In the data rows, the value 128 means zero.
Here are some numbered points:
[145  79 108 137 129 132 173 143] 0
[126 144 121  85 120 145  89 121] 1
[105 109 176 124 101 114  95  78] 2
[143  93 108 132 160 120 142 138] 3
[127 124 104 128 143 116 136 138] 4
[159 116 158 133 162  99 166 137] 5
[112 150 109 103 114 123 113 111] 6
[149 144 116 104 150 136 150 119] 7
[127 115 112 113 102 160  97 129] 8
[131 152 138 110 156 147 115 128] 9
[153 106 149 137 165 124 171 159] 10
[ 87  95 134 117 129 151 111  74] 11
[123 138 148 110 129 142 123 137] 12
[130 151 143 118 133 128 113 130] 13
[127  93 180 138  98 186 142 139] 14
[162 143 112 135 136 101 169 162] 15
[106 114 201 161 105 137 125  94] 16
[111  87 217 108  39 202 124 120] 17
[ 92 107 122  88  87 169  86 119] 18
[184 108  86 172 220 132 135 145] 19
[123 102 138 145 141  98 158 118] 20
[155 164 121 174 104  95 157 157] 21
[101 157 153 124 105 162 157  94] 22
[126 101 136 143 127 151 132 103] 23
[ 59 137 176  43 126 168  64 126] 24
[136 139 101 118 133 151  97 120] 25
[171 179  81 157 108  88 127 162] 26
[118  85  92 120  80 161  81 114] 27
New points follow, each followed by the numbers of its two nearest points above by angle, seen from the average point of the numbered points, nearest first.
[132 147 116 114 150 119 128 144] ~ 4 7
[198 202 242 158  58 101 193 154] ~ 21 5
[103 121 148  87  84 156 102 103] ~ 18 24
[140  90 123 143 137 113 178 133] ~ 0 20
[160 138 171 134 174  84 168 134] ~ 5 10
[140 133 130 120 153 148 124 144] ~ 9 19
[121 119 134  59  52 205  80 123] ~ 18 8
[135 119 127 117 147 112 146 127] ~ 5 3
[139 124 126 125 143 120 140 124] ~ 5 3
[143 146 110 144 128 112 128 153] ~ 26 21
[148  84 161 134 127 103 151 100] ~ 20 5
[ 95 123 118  95  98 153  94 100] ~ 18 8
[160 173 147 197  83  99 158 168] ~ 21 26
[159 101  82 171 146 126 112 119] ~ 19 3
[184 108 155 238  43  45 188 202] ~ 21 15
[119 122 113 141 146 109 131 130] ~ 4 3
[ 95  96 178 118  78 158 127 119] ~ 17 14
[ 90 137 129 141 162 138 102 101] ~ 11 9
[134 121 122 130 136 140 108 112] ~ 25 19
[ 82 119 212 197   8 233 195 133] ~ 14 17
[ 97 215  92  73  83  17 168 145] ~ 6 26
[ 93 127 151  92 109 146 100 110] ~ 24 18
[107 156 163  85 168 158 104 175] ~ 12 9
[135 159 156  78 154 132 137 142] ~ 12 9
[232 109 108 182 252 108 110 171] ~ 19 3
[143 133 119 117 189 143 136 127] ~ 19 7
